In the data rows, 128 means zero.
Here are some points:
[153  98 176 147 129 113 130 141 118 135 157 148 126 132 100 178 153 124
 111 218 139 107  70 111 165 164 164 143 137 119 106 182]
[124 139 130 132 138 120 117 126 133 137 133 125 133 116 147 127 124 123
 139 138 119 114 115 110 131 133 129 122 131 111 125 141]
[180  99 132 134 139 124 158 152 111 112 145 162 116 141 110 160 156 124
  88 203 147 114  70 141 165 140 144 125 158 125 131 148]
[ 91 151 151 137 123 116  95 104 147 149 141 110 137 121 155 121  91 133
 157 102 109 127 159 105  93 127 125 129 100 106 125 135]
[140 100  80 100 125 150 134 170  92 153  74 127 106 119 132 104 147 126
  88  68 123 136 183 154 169  98 106 104 110 173 106 100]
[115 135 162 150 130 120 129 112 161 123 136 113 135 143 101 134 127 139
 137 129 148 141 125 120 112 142 135 141 116 124 129 143]
[ 70 173 158 139 114 117  92  84 186 142 127  91 154 133 148  96  78 139
 178  72 134 142 170 118  64 127 119 147 115 123 129 126]
[147  97  80  93 129 151 167 156 110 116  85 148 117 138 125 115 181 140
  98  84 152 135 162 174 155  94  92 103 142 184 123 101]
[173  70 108 101 142 143 179 180  82 114 107 152 103 136 108 146 176 123
  76 154 145 119 112 150 202 128 119 104 145 148 107 135]
[132 107  81  94 127 159 129 166  93 152  73 124 107 113 141  93 143 123
  97  68 122 126 185 165 167  97  96 104 117 166  98 102]
[177 108 126 127 139 141 160 149 115 102 149 159 127 143 103 161 178 118
  95 184 151 127  66 139 178 145 147 126 155 127 139 128]
[115 133 126 123 134 118 130 118 126 115 134 124 130 130 125 125 112 133
 151 126 123 129 140 115 103 132 125 125 111 116 142 119]
[180  71  99 104 141 142 191 185  96  97 105 165 107 148  95 154 203 143
  70 143 171 126 107 169 190 112 117 109 155 178 125 119]
[155 130 159 164 136 118 147  91 141  98 169 151 137 137 110 168 127 124
 148 232 137 109  50 109 122 154 161 151 155  84 144 160]
[154 121 195 168 131 112 135  94 133 116 171 148 133 140  88 185 136 116
 125 231 139 100  55  96 138 180 178 149 152  92 114 179]
[142 106  86  98 128 152 171 153 113 113  91 136 117 142 120 119 164 134
 115  92 148 138 159 161 142 107 105 117 130 178 127  98]
[167 101  86 100 140 153 175 167 104 111 112 154 113 144 132 125 184 122
  85 131 149 132 101 165 177 110  99 110 161 151 121 112]
[ 88 150 102 119 120 127  84 131 135 165  98 101 118 103 165  86  82 131
 149  47  93 146 194 124  92  97 105 113  86 136 131  96]
[105 155 193 163 123  96  97  94 153 146 164 117 152 127 116 146 114 133
 163 158 123 119 126  82  97 160 162 150 114 116 116 162]
[169  96 126 132 131 129 145 149 108 115 137 154 114 142 114 152 160 129
  86 189 128 120  70 133 171 142 138 129 151 112 125 156]
[139 136 170 170 135 100 127 105 147 100 186 149 138 131 123 165 128 128
 149 227 135 100  41  94 120 157 175 145 153  61 151 166]
[152 103 126 111 125 142 144 159 101 142 109 141 108 131 109 127 149 118
  94 134 127 122 134 139 171 127 133 126 132 153 106 137]
[163  95 121 136 138 128 156 144 116 103 131 159 110 142 114 147 154 127
  96 180 147 121  74 148 154 122 126 124 147 120 134 137]
[140 131 147 149 139 106 135 125 124 105 165 141 138 131 129 144 125 126
 145 202 132 115  65 106 132 144 164 134 144  82 152 144]
[124 122  63  96 129 130 137 159  99 119 102 128 103 106 149  94 128 126
 111  70 121 133 173 154 143  98 108  97 117 138 141  80]
[ 84 173 178 150 120 109  83  82 179 159 143  89 163 124 141 119  72 131
 180 118 118 134 153  90  62 146 138 152 116 119 123 153]
[109 131 123 121 119 139 123 142 133 151  99 118 130 119 134 112 132 126
 125  62 126 142 174 141 135 117 124 125 125 170 103 114]
[122 136 184 163 137 105 129  86 162 106 168 126 155 146 100 160 112 130
 154 190 146 117  85 102  91 160 145 156 133  98 150 162]
[166  87  79 110 136 136 161 180  89 114 112 167 103 126 144 129 159 118
  83 142 125 118 115 151 184 123 119 108 147 131 126 120]
[ 99 148  93 107 133 121  95 128 118 144 108 111 124 103 172  81  80 126
 152  45  92 128 190 130  95  93 107 115 106 129 133  95]
[130 139 151 148 141 100 129 106 138 106 170 133 143 123 123 162 123 126
 156 195 127 117  62  98 120 148 165 142 133  74 155 144]
[117 143 175 149 119 110 107 105 139 146 146 127 141 122 125 136 109 125
 148 158 121 114 120 112 108 154 147 145 131 108 109 158]
[128 109 100  95 125 145 143 162 109 135  91 120 102 134 138 113 143 140
 109  75 132 155 169 165 151 109  90 101 111 173 114 108]
[116 134 149 144 128 121 116 122 147 148 126 118 141 127 115 131 117 134
 135 119 127 134 139 114 117 135 133 136 120 137 112 143]
[118 146 150 140 132 114 123 103 146 111 157 122 141 140 126 130 108 136
 154 154 134 124 114 110 100 140 129 138 128 113 140 141]
[ 77 184 151 140 118 113  75  71 171 156 139  96 166 110 164  96  66 130
 182  84 106 124 169  99  60 132 136 150 116 116 133 128]
[123 127 129 119 126 123 124 127 119 141 116 127 135 118 132 117 124 129
 135 105 123 111 147 130 124 122 133 128 129 134 116 126]
[169  79  94  96 128 142 150 184  76 132  90 154  93 124 115 117 176 121
  67 106 134 127 159 161 182 115 119 108 134 166  93 112]
[142 100  74  91 138 152 154 174  91 128  99 135 103 118 144 112 154 123
  94  86 138 138 144 165 169  98 101 100 131 149 130 113]
[163  92 111 108 149 134 158 158  90 116 120 155 115 125 105 136 164 127
  94 146 142 115 110 145 173 132 137 117 142 146 122 124]
[161  79 135 124 132 139 159 164  96 124 118 146 101 150 109 149 156 130
  84 161 140 128 108 135 183 139 129 117 139 150 109 139]
[147  94 118 113 119 142 141 167 108 140  96 137 111 141 109 129 171 140
  84  91 139 142 163 153 162 119 118 112 126 181 109 117]
[ 82 176 145 134 122 103  96  88 161 146 131  91 151 123 154 112  91 144
 174  81 113 144 164 114  74 130 116 141 116 117 138 108]
[ 92 168 183 161 120 108 103  79 170 136 155 100 159 132 124 126  90 128
 180 126 116 122 136  97  74 148 152 153 124 117 121 137]
[113 144 141 140 119 131 104 117 132 148 125 118 132 122 145 114 104 127
 136 118 107 120 139 116 113 128 136 133 118 119 117 134]
[140 100  89 102 123 136 126 154 105 133 104 131 103 123 139 111 135 133
  96 103 112 141 148 148 152 104 105 109 115 149 125 118]
[139 119 184 151 128 110 129 110 138 123 160 133 143 141  94 155 126 119
 128 202 135 107  80 101 131 162 162 153 139  97 108 169]
10 more points follow, each with its number after it:
[102 162 131 133 124 113  93 110 144 147 137 114 145 116 168 111  89 121
 160 105 107 129 159 108  95 137 132 132 115 109 133 118] 0
[101 138 129 122 121 137 127 118 149 124 107 107 133 134 132 111 113 140
 141  81 129 139 163 149 105 118 105 134 123 149 126 117] 1
[173  69 109 105 138 146 154 191  69 132 109 150  88 126 103 128 181 127
  60 129 141 117 137 156 203 131 125 100 122 163  92 127] 2
[108 136 122 107 118 137 128 128 140 141 110 117 127 141 144 112 130 134
 136  67 128 151 165 149 122 113 107 126 132 154 135 107] 3
[143 109 130 134 138 129 163 122 130 102 125 142 141 138 102 140 158 144
 130 158 149 119 106 135 121 125 136 130 147 144 145 130] 4
[123 110  65  88 118 160 136 155 101 124  89 123 107 113 144  97 139 135
 119  44 126 149 183 163 136  99  93 112 117 167 127  80] 5
[142 105 116 117 130 147 131 158  97 143 108 133 104 123 128 117 151 125
  94 111 118 121 138 138 169 123 118 121 126 139 109 126] 6
[158  98  98 119 143 131 168 152 104  99 124 145 113 153 111 143 153 131
 113 165 136 127 108 134 151 116 121 115 132 134 138 121] 7
[ 88 169 146 143 124 118  95  88 158 135 148  97 159 110 143 118  76 130
 188 119 115 131 147  97  61 136 126 140 101  90 144 126] 8
[165  80  99 108 140 150 179 177  95 110 114 157 102 151  96 148 198 130
  78 146 156 133  94 156 199 116 125 116 147 159 116 122] 9
Which of these numbered points is nearest to each point below, ignoring the 2 directions in which the first points spread most? Its number follows each.
[ 95 162 145 143 125 117 116  85 159 133 131 113 144 131 138 113  92 127
 161 119 128 121 137 128  74 118 129 146 136 125 135 140] > 1
[112 149 131 137 138 112 108 123 121 139 143 119 138 116 153 110  92 125
 137 112 107 113 144 112  98 119 137 133 125 105 130 133] > 0
[165 105 157 152 145 126 149 130 105 113 146 158 130 139  93 163 153 126
  99 212 139 101  64 115 164 155 164 127 150 100 124 171] > 6
[139 113 142 135 128 131 150 141 123 123 129 138 123 140 104 146 162 121
 105 149 143 117 113 123 158 140 144 134 139 144 109 138] > 9
[140 110 111 112 135 133 149 149 111 118 135 138 123 123 128 136 136 132
 113 139 130 130 118 133 145 121 118 119 119 120 144 125] > 8
[ 85 164 113 120 109 133 105 122 159 144 100  93 137 128 157  94 105 131
 151  39 112 156 186 144 100 111  96 130 118 156 133 102] > 3
[ 89 137  99  98 108 144 118 127 133 138  77 100 134 123 140  93 107 139
 148  21 124 158 216 167 107 100  90 112 112 177 129  88] > 1
[112 132  86  89 112 142 113 150 118 151  86 125 118 105 176  82 118 120
 120  40 116 132 209 147 132  94  86 109 110 164 113  96] > 0
[116 125  59  93 132 135 115 154  97 154  92 117 108  96 168  94 119 123
 119  40  95 144 193 143 141  93 101  95 101 140 128  93] > 0
[150 114 124 144 140 114 156 107 125  86 159 143 118 144 119 167 127 130
 135 213 129 117  49 120 135 131 140 128 131  85 156 131] > 7
[142 136 206 180 128  97 115 105 134 135 177 142 144 143  91 170 133 124
 139 221 136  98  77  84 138 189 196 156 130  97 114 180] > 2
[103 154  87 116 120 133 122 116 140 125 112 115 123 117 159 101 120 132
 142  58 121 145 160 143  99  99 102 122 128 140 143  89] > 5
[ 98 155 132 137 124 135 120  97 152 129 133 118 144 132 134 114 125 128
 157 112 131 140 130 128 107 130 126 143 134 120 139 124] > 3
[ 79 156  98 110 124 148 116 122 153 152  85 106 124 123 171  84 112 144
 151  23 117 148 204 163  95  87  86 119 116 162 131 101] > 3
[149 112 123 127 130 143 154 143 124 115 110 148 125 150 111 127 157 124
  95 137 147 125 114 158 146 123 116 127 147 158 129 125] > 1
[163  98 175 148 135 128 142 141 114 127 148 150 121 133  95 161 161 118
  96 195 142 101  91 113 171 152 169 131 131 118 110 158] > 2
[ 96 173 162 161 128 106  88  68 163 147 166 110 158 130 160 127  70 123
 185 151 103 106 111  76  67 141 149 156 129  79 144 157] > 0
Now 10 new points, numbered from 0 again:
[119 130  97  98 125 142 124 143 123 149  91 111 112 122 150 102 129 130
 121  36 121 156 196 156 137 111  89 113 115 170 118  99] 0
[176  88  89 100 133 155 179 187  82 110 103 160 104 151 121 143 205 116
  68 157 146 133  82 159 208 125 120 115 163 163 128 118] 1
[117 155 164 147 121 106  96  95 150 139 148 113 147 120 133 123  81 123
 154 131 116 112 143 108  87 140 144 144 136 108 129 145] 2
[ 82 170 132 136 112 115  78  92 158 156 127  98 142 113 163  96  63 133
 165  80  95 144 163 115  62 120 108 132 106 105 148 121] 3
[106 163 144 133 117 136  97 115 147 153 121  94 138 121 138  97  87 123
 150  88 116 139 162 130  93 127 115 137 115 127 123 128] 4
[154 119 181 167 128 100 146 100 140 111 167 143 148 172  85 179 137 133
 121 235 147 114  55 108 125 168 161 148 153 120 139 173] 5
[173  86  62  93 140 160 179 161  82  94  99 156  83 140 141 135 166 120
  79 154 132 130  87 175 191 104 103 104 144 129 142  85] 6
[124 147 105 126 120 132 125  94 141 108 134 126 122 119 156 121 102 120
 148 138 114 125 108 132 111 116 115 128 123  93 156 104] 7
[ 87 169 174 152 113 115  85  91 160 149 138 101 151 112 135 104  84 127
 164  95 109 116 164 111  69 133 135 148 114 121 117 143] 8
[108 148 165 152 120 119 115  87 154 125 140 113 155 133 120 125 101 130
 156 126 133 126 144 122  89 141 141 142 124 121 140 134] 9
The same question for these:
[132 125  77  96 121 149 154 140 129 115  99 135 119 134 141 111 151 127
 115  81 138 145 147 157 137 102  94 119 138 152 148  89] > 1
[146 125 183 157 131 116 139 119 153 117 150 131 152 160  99 156 144 133
 130 189 152 124  68 120 131 150 158 152 146 124 121 172] > 5
[ 91 161 149 137 114 127  85 113 147 155 119 109 138 117 136  98  98 128
 149  75 109 129 172 118  82 121 126 139 115 140 110 124] > 8
[ 89 150  84 103 131 144 128 111 142 130  97 108 128 121 175  87  90 140
 159  51 116 143 191 152  85  87  89 126 118 144 156  88] > 6
[ 88 165 106 122 124 124 116 105 140 125 127 108 133 115 163 107  99 134
 169  92 120 131 154 125  90 115 126 139 121 101 149 102] > 6
[ 90 172 190 153 114 113  63 108 160 163 154 113 149 111 133 126  96 121
 157 117 118 116 155  84  73 149 153 159 122 120 108 161] > 8
[102 138  52  84 112 167 126 138 120 132  71 114 111 105 182  72 116 133
 126  12 115 147 204 175 110  82  75 101 115 153 140  66] > 7
[144  93 114 115 131 138 154 151 104 126 105 131 119 132 112 124 143 128
 100  95 141 128 146 165 153 121 116 111 136 155 131 115] > 9
[134 124 119 126 136 129 129 138 126 133 119 132 130 120 139 115 125 132
 129 107 130 114 141 132 124 114 129 124 133 129 128 128] > 2
[110 138  72 102 127 154 125 135 126 132  92 116 112 108 166  93 112 134
 139  44 118 142 186 153 113  88  88 114 107 151 137  85] > 7
[ 80 168 125 127 113 120  87 104 150 150 123  94 130 108 165  96  69 132
 162  77  89 140 183 115  76 116 106 124  99 109 129 112] > 3
[108 136  71  91 121 144 121 156 116 150  74 106 110 115 153  89 132 129
 112  15 119 166 210 163 140  94  79  95 109 187 113  69] > 0
[101 166 129 132 116 126  79 105 138 155 118 108 136  98 154  98  83 124
 150  80  89 122 179 112  84 118 126 131  98 123 121 116] > 2
[164  92  66  95 138 149 178 178  92 108 102 160 101 143 127 131 195 132
  76 110 148 140 126 162 188 110 106 105 147 169 128  97] > 1
[109 159 155 156 133 112 123  79 164 118 164 118 164 133 130 143 109 131
 172 173 132 122  79  98  85 139 158 152 141  83 151 148] > 1
[154 126 147 147 132 118 136 110 139 101 153 149 139 141 114 157 128 130
 125 214 134 110  54 110 121 142 147 137 144  91 148 154] > 3
[122 120  94  99 116 148 125 156 107 150  80 115 108 114 141  91 143 122
 105  41 116 138 200 163 153  99 103 109 120 182 103  88] > 8
